Each path below is one point turned by a fixed rotation once a step. After each direction that follows a path, write how fast that rotation turns it, in deg/step (0 if it stays still).
Each turn is a multiple of 5 degrees from 10 to 175, or 0.
Each row of a path follows its step; steps can be skipped.
Rotation 1:
step 0: [ 0.14  1.65 -1.05  1.69 -0.99 -1.34 -2.29 -0.46  0.69 -1.62 -1.22  0.66
 -0.28 -0.69 -1.03 -0.75 -0.08 -0.56  1.78  1.32  1.22 -2.23  2.88 -0.47
 -0.05 -0.77  2.01 -0.45  0.14  0.67  0.30  0.96  1.43  0.62 -3.34  0.26
 -0.51  1.50  0.08 -0.52  1.52  0.45 -2.25]
step 1: [-1.60  1.00 -0.12  0.84  1.25 -0.88 -1.53  1.06  0.50 -1.89  0.96 -0.03
  1.78  0.20 -1.40 -0.49  0.13 -0.18 -0.63  1.95 -2.94 -1.06  2.26 -1.74
 -0.63 -0.91  2.19 -0.59 -1.42 -0.24  0.77  1.29  1.16 -0.66  0.45  0.18
  0.71 -1.29 -1.65 -1.07 -3.27 -0.65  0.79]
step 2: [ 0.75  1.61  0.04 -0.14  1.16  1.58  0.79 -0.57  0.91 -0.33 -0.90  0.01
  0.55  2.54 -1.78  0.94  0.74  0.59  0.67  2.23  0.00  0.65  0.94 -1.24
  4.31  0.19 -0.15  0.59  0.36 -0.46  1.07 -0.89 -1.38 -3.30 -0.51 -1.23
 -0.35 -0.98 -0.83 -0.09 -1.85 -0.22 -1.31]
step 8: [ 0.99  1.40  0.11 -0.28  0.33 -0.39 -1.55  2.23  2.07  0.15  0.13 -2.45
 -0.38  0.39 -1.34  1.74  0.71  0.49 -1.14  2.05  0.16 -0.43  3.11  0.26
  1.53  0.91 -1.00 -1.32  1.93  2.59 -0.84  0.68 -1.90 -0.26 -0.51  0.51
  0.42 -0.53 -0.41 -1.04 -1.15 -2.19 -0.88]
step 9: [ 0.95  0.00 -1.32  0.76  2.39  0.47  0.28  0.69  1.67  1.82  0.10  2.02
  0.25  1.30 -0.70  1.96 -1.33  1.85  0.98  2.48 -0.64 -1.83  1.09 -0.55
 -0.11 -1.23  0.60 -1.16 -0.68 -0.79 -0.39  0.63 -1.77 -0.83 -0.58 -1.06
  2.43  2.95  0.74 -1.33  0.65 -0.70  1.16]
step 12: [-0.75  1.56 -1.75  2.15  0.35  0.84 -1.13  1.43  0.07 -1.23 -1.45  0.22
 -3.02  0.90 -0.66 -3.09  0.42  0.04 -1.35  0.20  0.37 -1.48 -1.53  0.30
  0.69 -2.88  1.55 -0.31 -0.71  1.48  0.88  0.22 -0.44 -1.41 -1.15 -1.81
 -0.41 -0.87 -2.20 -0.30 -0.79  0.53  0.09]
step 15: [-0.90 -1.18 -2.10 -0.77  0.78  0.69  0.60  0.10  1.60 -0.29  0.15  0.13
  2.09  2.40  0.66  1.76 -1.52  3.34 -1.32  0.34  0.54 -0.90  1.69 -2.09
  1.48  0.64  1.67 -1.48 -1.18  0.23  1.18  0.01 -0.89 -2.74  0.72  1.03
  0.57 -0.89 -1.36  0.48 -1.14 -0.77 -0.14]
step 16: [ 2.37  1.71 -1.38  0.04 -1.12  1.86 -0.92 -2.39  0.36 -0.36  0.88 -0.11
  0.08  1.00  0.35  1.26  2.87  2.25  0.31  1.00  1.60  1.06  0.83 -1.08
  2.02 -2.70  0.15 -2.30  0.44 -1.53 -0.18  0.44 -1.16 -0.42  1.11  0.19
 -1.19  0.23  1.18 -1.07  1.05 -0.65  0.48]
step 20: [-0.89  1.63 -1.98  0.53  1.47 -0.15 -0.84  0.40  0.65 -1.11 -0.99  0.70
  3.21  0.19 -0.89  0.21 -0.19  0.19 -1.80 -1.05 -0.73 -3.49  1.27 -0.66
 -0.85  0.40  0.96 -2.35  1.86 -0.68  0.32  1.85  0.80 -2.37 -1.64  0.71
  0.66 -0.92 -0.65 -0.63 -0.35 -1.69 -0.02]
step 24: [-2.45  0.36 -0.17  1.27  0.18  1.07 -2.50 -0.23  0.12 -1.14  2.12 -0.29
 -1.63  4.31 -0.40 -1.04 -0.36  0.95 -0.90  0.91  1.06  1.05  0.37 -1.92
  0.83 -0.85 -0.97 -0.32  1.29 -1.09 -1.24 -0.65  1.85  0.92  0.02 -1.12
  0.42 -1.77 -1.04  1.69  0.02 -0.68 -0.76]
Directions:
[ 0.12 -0.52  0.64 -0.43 -1.22  0.48  0.08 -0.25  0.24 -0.14 -0.57 -0.43
  0.03  0.48  0.26 -0.50 -0.27  0.83 -0.64 -0.38  0.44  0.25  0.47 -0.51
 -0.21 -0.56 -0.63  0.15 -0.35 -0.13  0.08  0.03 -0.06 -0.16  0.59  0.29
  0.24  0.10  0.09  0.13 -0.15  0.28  0.02]	35
[-0.08  0.07 -0.86  0.58 -0.91 -0.23  0.60 -0.68  0.51  0.00  0.20  0.77
  0.33 -0.10 -0.28  0.05  0.66  0.03  0.43 -0.15  0.19 -0.52  0.03  0.46
 -0.54 -0.23 -0.28  0.15  0.34 -0.25 -0.41  0.39 -0.57 -0.19  0.27 -0.23
 -0.13  0.18 -0.01 -0.04  0.04  0.93 -0.24]	110
[ 0.57 -0.10 -0.06  0.26 -0.57  0.41 -0.73  0.15  0.03 -0.01 -0.35 -0.06
  0.55 -0.88 -0.09 -0.02  0.72 -0.15 -0.18  0.37 -0.15 -0.40 -0.42  0.06
  0.00 -0.30 -0.18  0.02 -0.05  0.51  0.31 -1.27 -0.70  0.28  0.06  0.02
  0.03 -0.41 -0.48  0.59 -0.14 -0.45 -0.19]	170
[-0.39 -0.49 -0.06 -0.24 -0.32 -0.23 -0.29  0.09 -0.83  0.66  0.61  0.00
 -0.34 -0.46 -0.14 -0.53  0.31  0.19 -0.27  0.30  0.34  0.27 -0.02 -0.72
  0.04 -0.43  1.02  0.58  0.80 -0.22 -0.28 -0.15 -0.43 -0.28 -0.44  0.57
  0.04  0.05 -0.09 -0.08  0.46  0.44  0.26]	60
[ 0.10 -0.05  0.41 -0.30  0.60  0.28 -0.99  0.50 -0.32 -0.09  0.30  0.78
  0.15 -0.28 -0.16 -0.07  0.03  0.77 -0.33  0.10 -0.16 -0.25 -0.29  0.86
 -0.64 -0.38 -0.15  0.04 -0.08 -0.07 -0.38  0.01  0.45 -0.35  0.40  0.15
 -0.17  0.90 -0.12 -0.35 -0.72  0.44  0.02]	135
[-0.03 -0.09  0.15  0.47  0.02  0.08  0.46 -0.45 -0.09 -0.27 -0.04 -0.59
 -0.03 -0.62 -0.44  0.41 -0.12  0.09 -0.36  0.11 -0.28 -0.21  0.35 -0.37
 -0.81  0.22  0.42  0.29 -0.06  0.36  0.14 -0.11  0.08 -0.75 -0.15  0.31
  0.01 -0.02  0.33 -1.06 -0.52 -0.44 -1.24]	55
[ 1.00 -0.40 -0.31  0.17 -0.43 -0.05 -0.08  0.14 -0.67 -0.69 -0.07 -0.23
  0.03 -0.10 -0.38  0.04  0.42 -0.62  0.12 -0.12 -0.15 -0.03  0.12 -0.17
  0.53 -0.04  0.73 -0.21 -0.71 -0.30  0.54  0.55  0.48 -0.22  0.76  0.23
 -0.80  0.19 -0.39 -0.30  0.02  0.37  0.36]	70
